In the data rows, the value 128 means zero.
Here are some points, one per row:
[127,119,213,94,136,102,100,165,59,81,186,103,132,152,156,207,140,215,91,123,172,58,96,127,
 197,157,133,57,133,109,95,107,82,118]
[148,109,231,129,161,123,105,222,113,88,121,110,96,160,255,142,73,102,67,117,217,73,92,95,
 124,154,102,181,82,101,79,74,63,87]
[130,160,152,103,90,126,139,103,115,157,95,132,168,122,142,124,143,110,116,147,116,105,84,107,
 129,83,95,255,135,139,131,132,129,94]
[90,125,108,141,210,109,55,84,127,122,108,91,106,113,108,133,107,189,134,85,127,135,119,165,
 83,168,129,87,90,106,76,133,125,149]
[97,148,120,120,125,55,152,121,117,153,79,65,95,118,82,111,108,123,84,113,62,89,171,82,
 130,70,95,155,110,136,126,142,83,95]
[114,174,102,172,177,195,105,100,84,110,94,139,170,86,112,102,155,60,109,116,102,114,115,210,
 149,146,155,112,125,150,123,137,138,88]
[152,121,134,126,84,123,121,82,126,129,175,180,100,84,198,127,129,83,127,166,166,201,106,105,
 110,136,132,96,131,137,136,186,111,148]
[99,106,220,73,148,27,110,255,112,149,94,130,73,180,253,149,76,244,95,125,109,125,111,103,
 68,88,110,108,117,93,115,52,142,123]
[60,81,146,60,157,109,114,121,114,161,105,122,148,232,88,106,81,86,135,191,119,99,100,199,
 191,117,125,143,87,95,105,131,140,125]
[106,91,146,104,167,102,113,124,139,64,114,165,124,134,167,173,86,186,109,120,127,107,103,194,
 120,124,144,87,13,101,73,100,104,70]
[164,101,113,165,70,178,142,103,116,91,101,110,96,66,89,165,209,129,61,121,57,184,124,114,
 84,117,131,175,147,213,186,155,193,184]
[97,175,144,169,147,171,159,110,132,150,122,176,132,163,101,146,113,88,85,88,114,244,91,123,
 135,227,168,74,121,105,158,164,172,127]
[76,149,78,92,124,164,121,108,201,97,163,144,96,129,119,168,83,113,70,103,134,241,81,170,
 123,95,100,122,136,63,131,125,137,159]
[170,160,83,189,130,181,255,97,244,177,126,158,220,158,79,104,216,141,184,102,153,125,124,168,
 203,111,147,122,92,216,89,149,128,89]
[162,77,108,113,140,154,147,122,109,221,89,118,129,192,106,103,142,86,99,210,88,97,152,106,
 150,70,121,128,77,91,97,117,73,141]
[86,109,169,64,137,138,109,137,117,169,77,155,124,184,188,118,96,168,67,93,183,152,67,77,
 125,112,109,87,71,102,117,105,120,152]
[95,89,89,84,136,115,148,137,100,164,117,94,166,97,105,105,166,122,255,166,117,88,142,171,
 152,133,148,71,137,61,96,189,164,104]
[57,57,122,163,224,117,127,130,83,164,137,81,108,199,117,137,93,186,121,181,130,98,145,99,
 106,118,103,169,109,132,87,112,114,120]
[91,81,186,92,126,117,110,172,77,96,99,130,255,51,107,120,121,204,87,171,129,122,180,121,
 51,49,70,191,127,104,129,72,128,119]
[167,186,141,140,69,152,61,146,142,140,145,145,117,162,150,137,108,137,173,134,145,165,70,75,
 145,176,84,97,134,129,216,76,111,116]
[144,103,119,101,122,130,89,150,154,58,147,203,103,125,66,121,66,79,112,111,183,203,117,139,
 104,138,101,130,176,175,142,113,130,110]
[117,137,139,68,91,117,130,131,107,111,138,76,99,36,161,93,138,74,117,89,75,101,167,86,
 119,122,88,135,129,121,92,128,109,103]
[172,100,179,190,59,126,88,107,153,175,155,138,102,82,155,108,137,148,222,84,112,167,130,79,
 116,106,121,142,140,101,130,138,106,145]
[106,192,136,145,175,110,134,98,125,87,148,92,87,107,124,107,114,142,151,105,141,149,85,172,
 146,143,187,136,117,168,130,129,69,102]
[130,99,74,140,144,116,245,82,164,113,130,80,171,135,139,143,117,116,78,116,95,114,158,130,
 111,203,156,57,168,153,163,231,172,145]
[102,157,150,142,240,101,136,100,57,112,138,137,106,179,128,122,72,108,118,87,146,106,118,99,
 164,142,206,110,130,119,120,139,102,108]
[113,197,86,125,185,183,140,96,99,155,123,127,108,122,107,77,78,109,110,111,110,118,171,135,
 169,152,152,154,176,115,113,154,132,103]
[133,89,137,110,140,112,144,127,93,118,78,123,96,184,95,65,126,74,87,237,82,56,172,175,
 145,119,153,80,109,99,102,38,118,92]
[255,149,96,74,123,184,212,105,155,60,123,123,128,126,85,127,188,115,129,129,72,136,164,108,
 125,101,169,126,145,129,145,171,127,116]
[217,227,62,122,174,132,147,86,147,157,121,147,106,99,132,189,113,154,65,100,122,146,75,202,
 204,150,175,119,180,121,98,183,122,93]
[155,124,130,156,69,113,96,157,174,213,208,166,150,128,126,95,137,155,104,157,187,122,104,141,
 98,103,81,78,114,144,77,91,136,121]
[127,72,93,126,52,117,235,127,159,178,92,156,102,87,76,107,134,100,117,136,103,67,166,126,
 105,118,143,105,158,175,215,142,171,196]
[145,159,101,132,120,167,161,110,109,244,142,113,113,129,142,112,110,102,176,113,166,154,146,130,
 95,80,94,166,135,164,218,148,209,128]
[99,195,135,153,106,131,103,109,179,85,148,202,95,157,161,149,54,151,161,99,94,155,109,117,
 110,174,95,92,201,126,152,187,129,255]
[62,139,190,211,157,88,163,91,111,54,169,135,108,112,114,165,174,176,202,115,197,158,122,169,
 188,113,146,105,98,98,115,86,84,96]
[105,50,109,192,151,84,114,140,73,100,173,181,150,54,125,239,118,146,154,99,158,138,58,92,
 105,125,62,133,130,130,181,94,153,169]
[125,120,205,109,101,100,90,163,116,94,131,90,158,163,114,83,156,109,109,209,139,106,184,143,
 99,92,68,157,52,127,80,98,103,117]
[112,129,89,82,113,73,93,118,135,191,118,97,133,158,156,75,126,134,62,147,96,124,210,129,
 255,101,82,140,102,85,125,85,136,74]
[73,81,130,79,92,131,87,255,64,46,140,79,120,99,161,96,78,232,195,110,146,84,107,130,
 167,67,100,136,104,113,138,123,63,105]
[115,122,140,140,68,147,107,107,125,104,213,175,65,93,108,128,111,127,74,91,182,139,73,66,
 102,101,115,82,158,88,130,102,165,104]
[112,132,125,151,89,136,151,132,102,97,30,98,202,160,67,142,143,82,193,144,95,104,223,121,
 98,128,111,119,179,141,96,120,108,113]
[113,115,64,107,52,114,79,108,175,135,141,137,125,104,149,98,190,118,160,95,150,129,154,127,
 86,119,143,247,135,174,134,76,155,157]
[150,197,119,255,198,220,180,123,113,121,212,160,76,74,146,153,112,122,117,119,105,150,118,253,
 129,196,199,128,177,182,150,168,226,217]
[142,145,120,180,114,88,103,100,107,98,72,45,107,121,142,134,102,158,200,154,139,66,89,148,
 106,179,114,134,66,83,144,131,110,98]
[178,39,163,125,110,113,98,111,151,121,63,114,175,138,206,73,121,133,175,144,136,113,171,87,
 209,92,130,132,130,130,141,155,113,135]
[113,149,79,114,107,127,128,126,134,123,211,190,100,135,173,159,123,159,123,131,96,178,80,104,
 74,172,110,177,125,105,122,100,135,158]
[101,168,138,106,150,133,117,164,185,126,81,86,255,103,103,93,189,120,140,255,126,121,139,55,
 153,102,104,114,150,97,178,85,114,204]
[206,165,86,196,145,178,137,64,100,99,163,114,120,143,147,113,124,78,174,126,91,156,141,198,
 107,118,166,86,164,197,125,93,167,150]
[124,124,92,198,174,195,147,136,155,92,116,171,90,80,93,105,164,48,121,98,124,195,117,144,
 205,123,212,123,80,160,117,146,145,168]
[103,103,106,166,89,100,127,197,73,97,98,82,142,218,105,133,125,114,114,147,117,135,113,98,
 196,116,153,131,98,87,65,137,117,75]
[109,161,136,132,143,108,82,130,77,98,68,133,112,161,93,131,125,197,101,137,144,118,135,75,
 133,234,96,117,104,92,116,148,152,149]
[101,198,142,122,144,108,59,126,113,103,162,222,149,173,152,239,145,143,98,142,251,134,120,151,
 101,112,178,82,147,125,90,186,108,80]
[163,117,106,156,119,78,144,129,116,66,147,120,144,136,153,104,187,83,176,153,126,104,127,84,
 100,68,95,178,137,71,122,144,154,127]
[148,103,86,57,125,143,190,119,169,171,120,109,91,75,175,108,198,66,229,46,109,103,126,138,
 120,141,69,141,156,168,137,112,112,142]
[99,90,137,186,139,162,107,97,103,121,167,153,126,113,120,160,96,111,110,45,119,146,74,144,
 88,169,203,75,168,132,121,122,178,218]
[159,145,147,92,107,133,66,167,255,207,178,123,142,126,102,112,160,50,157,109,60,111,151,125,
 78,123,91,167,164,183,194,175,164,126]
[110,63,115,146,80,154,169,129,167,147,87,101,108,111,118,138,184,134,125,166,141,141,128,155,
 79,107,98,194,207,205,127,181,156,109]
[197,189,159,106,85,116,100,140,116,125,176,138,160,144,82,162,111,171,84,105,197,118,100,139,
 69,159,178,101,130,107,150,143,115,211]
[130,121,114,79,162,146,169,99,144,151,147,97,107,95,89,161,76,123,170,116,117,101,203,50,
 215,91,151,132,89,137,85,87,107,81]
[93,108,153,83,159,114,112,173,127,152,123,153,95,126,140,186,147,139,112,111,120,147,172,174,
 91,239,215,90,85,85,91,134,41,80]
[196,130,116,85,88,120,121,108,129,200,94,82,159,154,84,69,122,102,137,136,89,137,191,108,
 82,160,97,200,148,158,174,105,85,113]
[133,112,126,101,120,129,134,124,191,153,93,125,115,92,83,85,201,163,97,76,113,63,154,80,
 109,85,127,161,197,182,225,150,179,118]
There is one direction along which these points spread out most. For each point below, how far along it does it lie, from 0 to 99? The average is 50, and the first point in the table lies past the average. One standard deviation of the points above along it is 16.
[150,197,119,255,198,220,180,123,113,121,212,160,76,74,146,153,112,122,117,119,105,150,118,253,
 129,196,199,128,177,182,150,168,226,217] : 12
[60,81,146,60,157,109,114,121,114,161,105,122,148,232,88,106,81,86,135,191,119,99,100,199,
 191,117,125,143,87,95,105,131,140,125] : 66
[130,160,152,103,90,126,139,103,115,157,95,132,168,122,142,124,143,110,116,147,116,105,84,107,
 129,83,95,255,135,139,131,132,129,94] : 52
[95,89,89,84,136,115,148,137,100,164,117,94,166,97,105,105,166,122,255,166,117,88,142,171,
 152,133,148,71,137,61,96,189,164,104] : 51
[101,198,142,122,144,108,59,126,113,103,162,222,149,173,152,239,145,143,98,142,251,134,120,151,
 101,112,178,82,147,125,90,186,108,80] : 57
[112,132,125,151,89,136,151,132,102,97,30,98,202,160,67,142,143,82,193,144,95,104,223,121,
 98,128,111,119,179,141,96,120,108,113] : 49
[114,174,102,172,177,195,105,100,84,110,94,139,170,86,112,102,155,60,109,116,102,114,115,210,
 149,146,155,112,125,150,123,137,138,88] : 38
[101,168,138,106,150,133,117,164,185,126,81,86,255,103,103,93,189,120,140,255,126,121,139,55,
 153,102,104,114,150,97,178,85,114,204] : 54
[167,186,141,140,69,152,61,146,142,140,145,145,117,162,150,137,108,137,173,134,145,165,70,75,
 145,176,84,97,134,129,216,76,111,116] : 50
[86,109,169,64,137,138,109,137,117,169,77,155,124,184,188,118,96,168,67,93,183,152,67,77,
 125,112,109,87,71,102,117,105,120,152] : 70
[127,119,213,94,136,102,100,165,59,81,186,103,132,152,156,207,140,215,91,123,172,58,96,127,
 197,157,133,57,133,109,95,107,82,118] : 76
